Look-ups in named tables: a row name and a column name give one cell, copied from the table.

madib.tsv
	molutil	dulem	dapu
mup	655	304	433
zogeman	222	874	388
sur	927	597	415
bagose	-5	-331	222
karek	-542	-880	707
bogoza	694	222	429
muk	402	74	467

zogeman, dapu => 388
bogoza, molutil => 694
mup, dapu => 433
mup, dulem => 304
zogeman, molutil => 222
bagose, dulem => -331
bogoza, dapu => 429

bul
           lom    res  gazoduz   sebo    gef  rogit    kot    tov    moz    bol
vavitu    0.14   0.33    -0.47  -0.33  -0.19   0.30   0.15  -0.71  -0.51   0.06
fitosar  -0.07  -0.05     0.03   0.03   0.15  -0.07   0.05  -0.08  -0.07   0.00
zikivob  -0.07  -0.23    -0.40   0.02   0.20  -0.02  -0.29  -0.01   0.00  -0.14
tokav     0.18  -0.03    -0.07   0.15  -0.12  -0.14  -0.14  -0.23  -0.22  -0.29
fupive    0.58   0.17     0.52  -0.65   0.03  -0.32  -0.13  -0.11   0.09  -0.56
tabug    -0.03  -0.12    -0.15  -0.07  -0.22  -0.23  -0.31   0.13  -0.09  -0.21

moz of vavitu: -0.51
gazoduz of tokav: -0.07
bol of zikivob: -0.14
moz of fupive: 0.09
rogit of tabug: -0.23
sebo of tabug: -0.07
tov of vavitu: -0.71
lom of fitosar: -0.07
Which row has the largest res? vavitu

fuv:
|  | zeko | razun | ragopav | gud | nipezet |
|---|---|---|---|---|---|
| gukopov | 13 | 691 | 496 | 181 | 360 |
| sif | 667 | 97 | 402 | 692 | 399 |
| kofil | 34 | 365 | 436 | 708 | 169 |
| bon | 84 | 676 | 65 | 553 | 181 |
| kud | 199 | 137 | 243 | 881 | 457 |
| rok | 678 | 599 | 186 | 93 | 489 |
| mizo | 129 | 669 | 482 | 406 | 184 |

mizo, ragopav => 482
gukopov, zeko => 13
kud, nipezet => 457
kud, gud => 881
bon, zeko => 84
mizo, zeko => 129
gukopov, ragopav => 496
kofil, zeko => 34
gukopov, razun => 691
mizo, nipezet => 184
bon, razun => 676
kofil, gud => 708
bon, gud => 553
gukopov, nipezet => 360
sif, ragopav => 402
kud, zeko => 199
rok, nipezet => 489
rok, ragopav => 186
gukopov, gud => 181
Row with the largest gud: kud

nog
         dubuv   zepe    rez  saguze    tik   ruvo  demazer   sope    bod
disukil   6445   7985   7674   60692  95404  94524    94521  95120  95256
pak       7841   7631  24050   88382  95974  95762    92587  94024  95138
sereb     4691   7463  10819    3546   5596   3095     7446  15177  87592
difi      6778   6924  14064   84428  96256  95427    92731  94531  95969
zad       6778   6223  10313    4349   3922   1930     9238  14450  90300
mesi      4509  22473  88249   95662  95641  95935    93548  95708  93772
vogik     7263   9125   6624   11391  85565  93983    94447  96240  96870
rakupu    6461  36387  94110   93312  96799  96731    93164  96788  93721
pog       4843   6291   7123    2795   7383   7387    58718  92651  97947
kabe      6015   9084   6520   33940  92140  96237    94590  95030  96804
maz       9001  46074  95781   93783  95066  96307    90915  96413  92509
dubuk     5558   7126   7754    3298   8033  49802    94318  94980  98121

dubuv of pog = 4843
bod of difi = 95969
tik of rakupu = 96799
sope of difi = 94531
ruvo of vogik = 93983
zepe of zad = 6223
bod of kabe = 96804
sope of sereb = 15177
dubuv of rakupu = 6461

zerinit:
|  | bif | bis | nazake | nobuzu | ritapek | gul | botum | rap | vebegez | ner |
|---|---|---|---|---|---|---|---|---|---|---|
| lus | 1760 | 1737 | 2690 | 8101 | 4680 | 1749 | 1788 | 1797 | 1770 | 1749 |
| fumab | 1792 | 1644 | 1919 | 1673 | 1551 | 1703 | 1782 | 3647 | 8552 | 3356 |
| pev | 1671 | 1679 | 1713 | 1781 | 1869 | 1732 | 3048 | 8439 | 4065 | 1886 |
| banam | 8264 | 3969 | 1842 | 1812 | 1806 | 1804 | 1798 | 1706 | 1866 | 2948 |
| vunafo | 2102 | 6537 | 6586 | 1999 | 1774 | 1789 | 1773 | 1726 | 1499 | 1765 |

fumab, nazake: 1919
fumab, bis: 1644
vunafo, nazake: 6586
banam, nobuzu: 1812
banam, bis: 3969
fumab, botum: 1782
vunafo, rap: 1726
pev, vebegez: 4065
fumab, rap: 3647
lus, ner: 1749
pev, ritapek: 1869
vunafo, vebegez: 1499
vunafo, ner: 1765
lus, nazake: 2690
banam, vebegez: 1866
vunafo, nobuzu: 1999
Row with the largest ritapek: lus

fon:
cols = nas, rukog, zomop
pegapi: [-3806, -45667, -7803]
sofole: [57374, -85640, 22632]
kofod: [9281, 55723, 16064]

What is the nas of kofod in fon?
9281
What is the zomop of kofod in fon?
16064
What is the nas of sofole in fon?
57374
What is the zomop of sofole in fon?
22632
What is the rukog of pegapi in fon?
-45667
What is the rukog of sofole in fon?
-85640
What is the zomop of pegapi in fon?
-7803
What is the rukog of kofod in fon?
55723
What is the nas of pegapi in fon?
-3806
Which row has the largest zomop? sofole

fud =
	kuf	mifuni	volo	gelu	rezu	susoru	dig	rul
boziso	132	99	225	140	88	161	154	63
tozu	72	167	140	200	179	157	128	165
zumek	159	125	187	154	116	143	143	115
dida	153	160	102	122	165	140	155	171

dida, mifuni -> 160
tozu, gelu -> 200
tozu, rul -> 165
boziso, kuf -> 132
boziso, gelu -> 140
zumek, gelu -> 154
tozu, rezu -> 179
zumek, susoru -> 143
dida, volo -> 102
boziso, dig -> 154
tozu, volo -> 140

taz =
|  | vufugov | muv | lanu | mol | sevat | zegig | kularik | nirizin |
|---|---|---|---|---|---|---|---|---|
| nep | 139 | 117 | 135 | 111 | 115 | 105 | 131 | 106 |
| ven | 39 | 202 | 146 | 80 | 117 | 72 | 50 | 86 |
| nosefi | 170 | 56 | 113 | 124 | 128 | 143 | 161 | 131 |
| tul | 125 | 91 | 80 | 147 | 108 | 125 | 139 | 128 |
| dumili | 119 | 120 | 144 | 92 | 125 | 113 | 110 | 110 |
| favetu | 115 | 125 | 110 | 125 | 92 | 112 | 114 | 125 |
| badabo | 64 | 194 | 150 | 89 | 116 | 61 | 77 | 74 |
| kug | 85 | 167 | 143 | 92 | 106 | 98 | 74 | 108 |
| senanem | 87 | 163 | 136 | 102 | 132 | 83 | 96 | 79 |
| radagud | 163 | 77 | 83 | 156 | 83 | 143 | 149 | 154 |
| komazod | 81 | 166 | 135 | 103 | 131 | 77 | 96 | 75 |

What is the zegig of favetu in taz? 112
What is the muv of radagud in taz? 77
What is the nirizin of badabo in taz? 74
What is the sevat of komazod in taz? 131
What is the sevat of nep in taz? 115
What is the mol of senanem in taz? 102
What is the vufugov of komazod in taz? 81
What is the kularik of tul in taz? 139
What is the nirizin of radagud in taz? 154
What is the zegig of dumili in taz? 113
What is the muv of badabo in taz? 194
Which row has the largest mol? radagud

vube:
cols = dobino, mogutu, buro, fusesed, foz, zut, morevi
rebo: [42, 204, 192, 13, 123, 34, 25]
vaganuz: [174, 86, 113, 117, 124, 144, 110]
lobabon: [140, 39, 128, 67, 154, 167, 101]
manepep: [95, 98, 98, 86, 92, 158, 43]
kure: [172, 92, 142, 87, 72, 130, 102]
beg: [6, 209, 144, 60, 116, 49, 24]

What is the foz of lobabon in vube? 154
What is the buro of rebo in vube? 192
What is the morevi of rebo in vube? 25
What is the fusesed of rebo in vube? 13
What is the zut of vaganuz in vube? 144
What is the fusesed of vaganuz in vube? 117
What is the zut of rebo in vube? 34
What is the foz of beg in vube? 116
What is the fusesed of kure in vube? 87
What is the buro of beg in vube? 144
What is the buro of kure in vube? 142
What is the mogutu of kure in vube? 92
What is the fusesed of manepep in vube? 86
What is the foz of rebo in vube? 123
What is the buro of lobabon in vube? 128
What is the buro of vaganuz in vube? 113
What is the fusesed of lobabon in vube? 67
What is the dobino of beg in vube? 6
What is the foz of vaganuz in vube? 124
What is the morevi of manepep in vube? 43
Row with the largest fusesed: vaganuz

pese =
	salugiz	laru	vilub	zigame	fen	lugob	pim	lok	fonoro	varun
domus	147	142	157	144	170	149	142	160	126	148
zetozen	145	172	148	145	136	146	159	140	135	141
gusu	192	144	163	123	117	141	105	174	156	137
vof	128	156	136	143	140	154	149	142	131	133
ged	151	142	121	144	133	137	150	174	165	141
vovol	127	156	121	140	152	142	146	148	144	135
zuv	168	153	120	145	141	140	118	164	157	152
reb	144	146	108	154	131	140	154	168	161	153
kevu	207	165	164	110	128	152	53	166	136	135
narebaz	159	140	186	141	137	158	157	171	153	155
lodaz	141	166	140	139	139	145	162	142	133	131
sovezip	125	151	132	154	155	150	144	135	145	140
rof	146	175	155	139	120	148	168	150	127	131

zuv, fonoro => 157
zetozen, laru => 172
zetozen, zigame => 145
lodaz, laru => 166
zuv, lugob => 140
narebaz, fen => 137
reb, lok => 168
reb, fen => 131
lodaz, lok => 142
vovol, lugob => 142
sovezip, vilub => 132
lodaz, fonoro => 133
kevu, salugiz => 207
ged, fen => 133
domus, fen => 170
zetozen, varun => 141

